Named moves, each a turn or a mirror, and the order they were made in; the first pair answered
C (before -> after):
[-15.6  14.2  10.0  39.6 -16.9 -17.5  -1.2 -10.9 -13.1  -5.1   6.7   0.3
 -18.1]  ->  [-15.6  13.1   9.5  38.7 -17.6 -16.9  -1.8 -11.0 -12.9  -4.6   7.4   0.0
 -17.5]
[ -6.2  -5.9  22.7  -6.0   8.9  10.5   6.7   9.1  13.4  10.7  -4.3 -16.4
   7.7]  ->  [ -2.6  -9.2  10.9  -4.0   5.2  -2.2  -9.8  10.2  24.2  12.2 -13.1 -12.7
   5.0]
[ 15.4  -1.3  -6.2 -24.1  -1.8   8.9  -9.9  -2.1  10.6  10.9  -0.3  27.3
  -0.7]  ->  [ 13.5   1.6   3.9 -26.4   1.1  18.6   3.6  -3.0   0.2   9.3   7.1  24.5
   2.2]
B (before -> after):
[ -3.7   4.6  10.2   0.7 -12.2   6.1  -5.3   7.7   2.0   6.3  14.2  -3.3
 -12.8]  ->  [  0.1   6.2 -12.8  -7.6 -12.4  -3.4  -5.8   8.1   8.7   1.3   7.6   6.2
 -13.4]
[ 12.7 -19.1   3.1 -12.9   5.0   6.8 -26.2   7.0  27.2  18.2  -4.3  -6.9
   8.4]  ->  [ 13.1  -7.3 -12.5 -33.3  14.1  18.4  12.7   6.0  10.1   3.4   4.7   4.4
  16.2]
[-13.8 -29.4  16.3  -2.0   9.9  10.3   8.8   1.1 -10.3  -6.8  -5.4  -2.3
  -7.6]  ->  [ -9.5 -31.9  -4.9  -2.6   5.1  -5.4  -9.9   2.5   3.9  -6.7 -17.7   3.9
 -11.8]
[ -4.9   4.3 -28.2  -8.3  -9.4   8.6  18.6   3.9   6.4 -14.6   2.8   0.4
  -4.8]  ->  [-11.4  -2.6  15.0  13.4 -13.2  19.4   3.3   2.6   2.6  -1.3  10.6 -19.7
  -7.2]
J (before -> after):
[ -9.2   0.7  28.6  25.7 -10.8   1.6 -12.2  -3.4  -2.8   2.1   8.1  -5.3
  -4.9]  ->  [ -4.6  -5.1  22.1  22.2 -10.1  -4.0 -24.9   1.1   6.5   7.3   1.3  -3.9
  -3.5]
[ -1.4  10.2 -45.2   1.4  -8.4 -15.5  -9.0   7.1  23.6  -7.6 -17.6  16.2
   2.3]  ->  [-10.5  20.9 -43.2   5.2 -10.2  -9.8  14.3   1.1   7.5 -18.8  -7.6  20.2
   1.4]
[-12.5   3.7  37.5   1.7 -18.0  15.8  27.4  -0.3 -28.9  -3.9  19.1 -17.0
  -2.5]  ->  [ -4.4  -8.2  49.8   1.5 -15.4  15.7  -0.3   5.2 -15.3  11.2  12.1 -27.2
   0.7]
[ 15.5   2.1 -24.5 -37.2  37.4  15.9  20.5   3.7   4.4  -4.2   5.7   0.3
  19.7]  ->  [ 12.2   5.6 -17.0 -34.2  37.2  20.3  29.3   2.3  -2.4  -6.2  10.7  -2.0
  18.8]
R (before -> after):
[ 16.7  -2.9 -39.5 -44.4  -4.2 -19.5 -14.2  14.7  22.6 -10.0  -3.0  18.4
   1.0]  ->  [-24.4  17.2  11.6  24.3 -30.4 -18.8   8.5 -11.9 -16.7 -25.4  28.0   5.8
 -25.8]
[ -1.1  10.3  -5.0  -6.3  -4.7  -7.1  -0.1  -5.6   0.5 -13.4   7.9  -3.2
  -0.2]  ->  [ -1.0   3.0  10.9  -2.3  -3.4  -3.9  -9.7  -4.8   3.3  -4.7   8.9 -11.5
   1.3]
[  0.9  -2.8   5.1 -14.9 -15.4  18.6  31.2  12.8 -15.8  -7.9  17.1  -3.7
 -11.9]  ->  [  7.5 -12.7  18.0 -19.5 -10.4  24.8  15.8  18.5  -6.2   4.5  14.2 -13.8
  -7.4]
Z (before -> after):
[ -2.6  -4.8 -14.8  20.2 -15.4 -25.1 -27.3   0.1  15.1   0.8 -14.8   3.1
 -22.7]  ->  [ 13.9 -19.8  19.3 -11.6   9.8  12.1 -23.7  15.3  17.3  22.8  -8.8 -15.8
   0.2]
[  9.5  -0.7 -19.3  -6.5   4.2 -22.2 -11.1   9.8  12.3  -4.0 -10.4  11.1
  -3.1]  ->  [  5.5  -7.4  14.0  11.5   0.0 -15.9 -26.0   9.1  11.3   8.1  -4.4  -5.2
  -6.0]
[  1.1  -8.0   9.1   7.0  -0.8  -0.9 -25.6   3.2   5.7   6.4  -0.2 -15.4
   0.3]  ->  [  9.9  -4.8 -17.1 -18.7   9.1   1.3 -10.8   8.6   6.0   0.1  -5.0  -4.5
   8.8]
[  0.8  -0.4  -9.4  14.9  -8.0 -16.1 -22.2  -2.1  24.4   1.0 -13.0  -8.9
 -15.2]  ->  [ 14.1 -10.6   7.1 -10.2   9.7   9.1 -16.2   8.2  25.9  14.3 -11.0 -19.9
   1.4]

Each pair is two moves apart.
[  9.7   0.2  -4.8  -2.6  -8.4  -4.2 -12.7 -10.3   0.3 -18.5   3.4  12.2
  -2.7]  ->  [ 13.8  -6.3  13.6 -10.6  -0.6  10.2 -12.8  -6.1  -0.6  -9.8   7.0   2.7
   4.3]
B then R
[-2.5 -2.8  7.8 -5.5  0.3  9.0 11.7  1.0 -5.0 -2.1  0.1 -3.4  0.2]  ->  [  0.8  -6.5   6.8 -10.8   3.1  10.0   7.0   3.9  -0.5   2.3  -5.2  -5.0
   2.2]
R then J
[ 11.2   0.7  -8.4 -15.3   5.8   8.6  -3.6   0.6  -2.3   4.4 -10.9   6.0
   8.4]  ->  [  7.6  -3.3  12.4  -3.6   3.6  13.7 -10.1   0.7  -4.1  10.5  -7.1  -3.9
   7.5]
C then B
[ 27.6 -12.5   6.9 -17.1   5.3  13.8 -26.7  12.1   7.3   8.2 -24.6   3.9
 -13.0]  ->  [  0.7   7.9  28.6  20.9 -10.1  14.9   1.5  -6.5 -24.7 -10.3  -2.3   3.2
 -29.3]
R then B
[ -6.3  12.0  -6.5  -7.5   0.7   7.0  20.6  -6.0 -10.5 -14.6   6.8   6.5
   0.5]  ->  [  6.0  -3.2 -12.7  -7.5  -1.7  -7.3 -21.4   1.0  17.3   0.0 -11.2   1.8
  -0.4]
R then B
[-12.6  -2.9 -10.7  -2.9  -0.4 -13.6   9.3  -8.2   2.8 -14.1   1.6  11.7
  -6.8]  ->  [ -1.8 -18.0   8.4 -15.4   9.6   0.0  -7.5   1.7  13.9   4.2  -1.5  -1.8
   2.5]
B then R
[  5.5   3.4  -7.8   7.2   1.0 -17.0  -4.4  17.0  -2.8   7.3 -14.8   5.1
   0.6]  ->  [  5.8   3.3   9.2  -1.6   9.8   2.4   9.9  18.6 -11.7  10.5  -4.9  -1.9
   8.0]
C then R
[ 12.7  -1.3  -7.9  -6.9  -2.4  -4.5 -27.4  -5.0  13.7  17.1  -1.9   6.1
   1.9]  ->  [  7.0  11.3 -28.7  -8.5  -4.0  -8.0  -3.4  -9.9   2.8   1.2   2.4  19.6
  -1.1]
J then J
[ -6.2  13.1 -34.4  -9.0  -2.2 -27.3   2.5  -6.3   7.5  -2.7 -17.4  13.6
 -16.1]  ->  [  6.3   2.2 -28.8 -28.1   8.2 -18.4  -7.8   3.6  18.6  10.5 -22.9   7.7
  -5.8]
Z then R
[ 19.6 -14.8  10.3 -24.3   7.6   1.5 -29.0  10.1  17.1  20.6  -4.9 -11.3
  10.4]  ->  [-11.5  21.3 -17.2  10.7 -16.3 -20.4  17.4 -14.9 -16.9 -19.6   9.6  13.9
 -11.4]
J then R
[  0.0  -1.1  26.1   3.1   3.2  14.7  -3.6   3.9  -7.9  11.0   8.4 -15.0
   3.7]  ->  [  5.4   7.5 -26.1 -17.3   3.5  -2.6  11.4   2.8  -3.8  -6.2  -1.6   7.7
   4.5]
Z then C
[-14.0   6.3  10.0  24.8 -12.4   0.0 -13.1 -12.7   5.2  -4.7   0.0   4.0
  -9.0]  ->  [-12.8  15.6 -10.9   5.6  -5.5   4.8  14.8 -12.3  -4.6 -18.4   3.2  16.5
  -4.8]
B then C
[-13.1  -1.5  30.6  36.9 -12.1   3.4  -5.3 -10.9  -5.9   3.8  17.0 -10.1
  -8.1]  ->  [ 18.5 -14.6   6.0 -29.6  19.1  24.2   3.5   9.7  10.5  14.3   4.0  -5.4
  20.7]
C then Z
[  8.3  -3.2  -5.4  -0.5   2.7  -9.9 -13.2   0.3  11.4   6.4  -7.8   2.4
  -2.0]  ->  [-0.4  8.5 -8.9 -0.1  2.7 -4.8 14.4 -6.2 -4.9 -6.3  3.3  8.1 -1.4]
C then Z
[ -4.9   1.7  -6.0  13.9  -8.1 -12.6 -14.8  -5.2  10.4  -2.9 -11.2   0.4
  -7.4]  ->  [ -4.7  10.6  -9.0  -5.6   2.3   5.1  21.9  -7.4  -7.2 -12.7   0.1   6.4
   3.1]
R then B
[ -0.5  -4.1  -0.9   2.9  -2.8  -7.7  -8.0 -10.7  -3.2   2.4  -4.9   9.3
  -5.5]  ->  [ -1.1  -1.3  -6.1  -0.6  -0.5  -7.0  -0.9 -10.7  -5.2  -0.4  -4.3  12.9
  -4.1]
B then C
[  7.2  -2.2  26.2   0.1   6.4  17.2   7.9  10.3  -0.1   9.7   9.3 -11.0
   9.0]  ->  [ 16.1  -5.5 -13.5  -5.7   1.8  -8.3 -14.1  13.6  20.8   7.3 -10.3   3.1
   4.9]
C then Z
[ 10.8 -18.1  -4.8 -35.7  12.7   0.4  29.9   6.9   1.3  11.9   6.2  13.9
  14.2]  ->  [-16.1  -5.3  -0.2  25.2 -20.0 -30.4  16.0 -13.9  -7.5  -1.5  10.4  15.1
 -16.5]
Z then J
[  4.2 -12.0   4.2 -26.1  12.7  20.6 -21.3   5.2  25.1  28.4 -13.7   0.2
  -7.1]  ->  [ -7.4  -9.9  14.3   7.2  -3.6   6.8 -36.0  -4.3  23.3  26.9 -12.4  -3.2
 -21.7]
Z then Z
[ -6.0  11.9 -11.7  10.1 -21.5 -22.3  -2.6  -9.8   2.1  -8.7  -6.1   4.5
 -23.2]  ->  [ -9.5  11.6  25.3  11.9 -13.7   2.4  13.0 -10.4 -13.4  -2.8   9.1  -9.8
 -16.9]
C then J
[ -9.9 -22.7  16.6  32.0 -32.6 -19.9  10.7 -11.9   8.0   4.6  13.7   6.0
 -15.5]  ->  [ -2.1 -17.1 -24.3   8.5 -27.9 -28.9  24.3 -10.4  11.7  -6.7   5.2  24.6
  -9.9]
R then R
[  8.1  10.0   6.0  10.5   7.0   2.1 -18.9  13.3  13.7   4.3   0.1  15.1
   6.5]  ->  [  6.2  11.4  17.8  10.6  10.5  11.0 -10.9  11.5   5.9   5.0   6.1  10.2
   7.2]
B then B
[-10.7 -14.3  16.6   6.6  -6.3  12.4  -5.6   1.0  -6.3   8.3   4.1  -2.1
   1.7]  ->  [  0.2 -15.5  -9.5 -16.6  -0.1   8.2  -4.7   7.8   4.7   7.2  -6.9   8.2
   8.4]
C then Z
[  4.2 -15.5  -7.3 -22.0  16.7  17.3  12.3  19.8   0.4  17.5  -5.1   0.6
  10.9]  ->  [ -7.5   0.6 -29.7  -7.2   5.0   0.5  27.8   8.7 -10.2  -2.1  -3.2  15.5
  -0.5]
B then R
[  3.5   6.7 -16.7  -5.3   4.3  -9.2  11.3   7.5   0.5  -5.9 -19.8  19.2
  -0.8]  ->  [ -6.7   4.3  12.4  24.7  -6.6 -10.0  -6.2   1.8  -1.9   0.8 -15.5   5.7
 -10.0]
R then C
[  7.4   5.2 -14.9  -3.9   2.1 -10.5   2.2   0.8  10.9  -1.4  -9.3  10.2
  -2.1]  ->  [ 3.1  0.4 18.0 13.3 -1.3 -1.8 -8.1  0.0  7.6  8.6 -2.5 -4.7 -3.8]
C then B
[ -0.6  -4.1  -8.9   7.3   2.4 -14.3  -5.0  -2.0  25.5  -4.6  -6.1   2.6
   3.4]  ->  [-1.7 -4.0 18.6  2.3 10.4  8.4 14.0 -0.5 12.9 -1.5  6.8 -7.3 11.1]
B then R
[-5.2  1.8  2.7  3.6 -8.0  2.9 -4.6 -3.8  0.8 11.6 -4.3  2.0 -6.0]  ->  [-1.6  3.5 -3.7 -8.9 -1.6  9.6  5.1 -0.3 -1.9 10.0 -3.0  3.4  0.2]
C then Z
[ -6.4  -8.1  45.1  -1.9  16.0  23.4   4.1   8.6  -6.1  11.1  12.0 -18.3
  -1.0]  ->  [  4.4 -11.6 -18.6  -5.0   2.7 -23.1 -34.3  10.5  28.1   5.9 -20.1   4.2
 -11.3]
C then J
[-11.7  10.1  30.5 -17.8  -8.1  20.6  14.6   9.2   7.6   2.1  10.2  -7.1
   1.5]  ->  [ -1.1   3.1  -3.4 -26.9 -10.7  -1.2 -14.6  15.1  32.3   5.6 -11.2   3.5
   1.1]
J then B
[  2.6  -0.7 -13.1  10.9 -10.1  -1.9 -12.4  -1.1   6.0  -3.9  -4.0  -4.9
 -24.1]  ->  [  0.4   2.6   9.0   6.6  -2.5  18.2   9.9  -2.1  -9.2  -3.6  10.1 -13.2
 -17.0]
R then C
[-23.0  -4.0   7.1  14.0  -8.5   7.3  12.8 -13.5 -20.6  -9.8   7.4   8.5
  -8.1]  ->  [ -8.3 -22.5   1.3   7.2  -7.0  -4.7 -30.2  -2.9   8.1   8.3 -12.0   2.4
  -5.4]
Z then B
[ -2.4  11.4  -5.9  -5.8   1.2  -6.8  11.3  -2.1 -15.9 -11.3   9.9   4.8
   4.7]  ->  [  2.7  -2.8   8.7   2.6  -1.5 -12.7 -24.1   3.8   1.3   4.9   0.5  -6.8
   3.2]
R then C
[-18.2  -8.2  14.6  33.3  -7.4 -14.7 -28.3 -14.1  10.3   4.0  -7.9 -12.0
  -7.3]  ->  [  6.9 -19.9  10.1 -23.0  22.8  13.5 -16.2   5.9  18.9  15.6 -11.8 -14.5
  20.5]
J then Z
[ 7.6 -4.9  6.1 -2.8  5.1  6.7 -5.9  4.2  4.0  4.7  8.4 -4.2 -2.5]  ->  [ 9.4 -4.1 -7.6 -9.4  7.1  2.8 -0.2  3.2  5.1 -0.1  5.3  1.2 -2.5]
C then B
[  1.4 -15.5  10.9  11.3  10.1  -2.6 -30.6   9.0   6.9  16.0  -8.8 -14.0
  -6.3]  ->  [ -4.2  -8.6  28.3   6.5  16.6  17.8  -0.5   7.2 -13.4  11.1   7.0 -16.7
  -0.5]
B then B
[ -5.1   6.6 -18.6   6.5  -5.1 -14.5   3.5  -5.2  -1.0 -16.1  -1.2  14.7
  -6.5]  ->  [-12.2   4.2  10.3  23.1  -9.8  -7.7  -0.5  -8.5  -6.2 -10.1   6.9   2.2
  -8.8]
J then B
[-24.1  21.2  -8.4 -13.1   6.2   7.9  19.2   6.0  -5.9 -18.0  15.0   2.1
  -3.9]  ->  [-12.7   4.0  15.8 -23.4  16.1  20.8  -4.1  15.9   7.4   3.6  11.1 -15.7
   6.5]
J then R
[  1.6  10.6  16.6   6.0  25.6  27.6  -3.5 -29.1 -16.0  12.5  14.2 -29.1
   7.8]  ->  [ 17.4   5.1 -36.5 -16.4  26.8   1.2 -25.8 -22.8  12.1  11.4 -10.9 -10.5
   8.9]
J then B
[ 21.6  -5.4  -9.1 -32.3  14.8  15.3   2.5   8.2  11.8   9.3  -5.2  -1.2
  16.2]  ->  [ -1.7  -1.5   5.1  29.3 -15.9 -15.0 -28.5  -7.6  12.0   6.2  -5.9  -6.5
 -12.9]
Z then R
[ -2.2  -7.8  15.0  10.5   4.9  16.9  -4.1  11.3 -21.4   1.5  -0.4   6.9
  -2.0]  ->  [  1.6  -9.7  -8.4  11.4  -0.8  -0.7 -21.3  11.2  -7.8   1.0 -13.9  14.4
  -6.0]
C then J
[ -3.1   1.6   7.6   8.6  -8.1  -6.0 -10.3  -7.4   2.8  11.0   5.4 -14.9
 -24.5]  ->  [  4.8  -2.8  -4.5  -4.7  -3.1  -7.7 -16.7  -1.7  12.5  14.1  -2.0 -13.0
 -18.8]
R then Z
[ -1.6  24.6 -20.1   5.3   6.1  -5.8  37.9   5.6 -26.5  -7.7   1.8   7.7
   0.8]  ->  [  4.0  17.3 -40.9  10.6  -2.8 -28.6   5.2   8.2  -5.0  -3.6 -15.6  12.1
  -4.8]
B then B
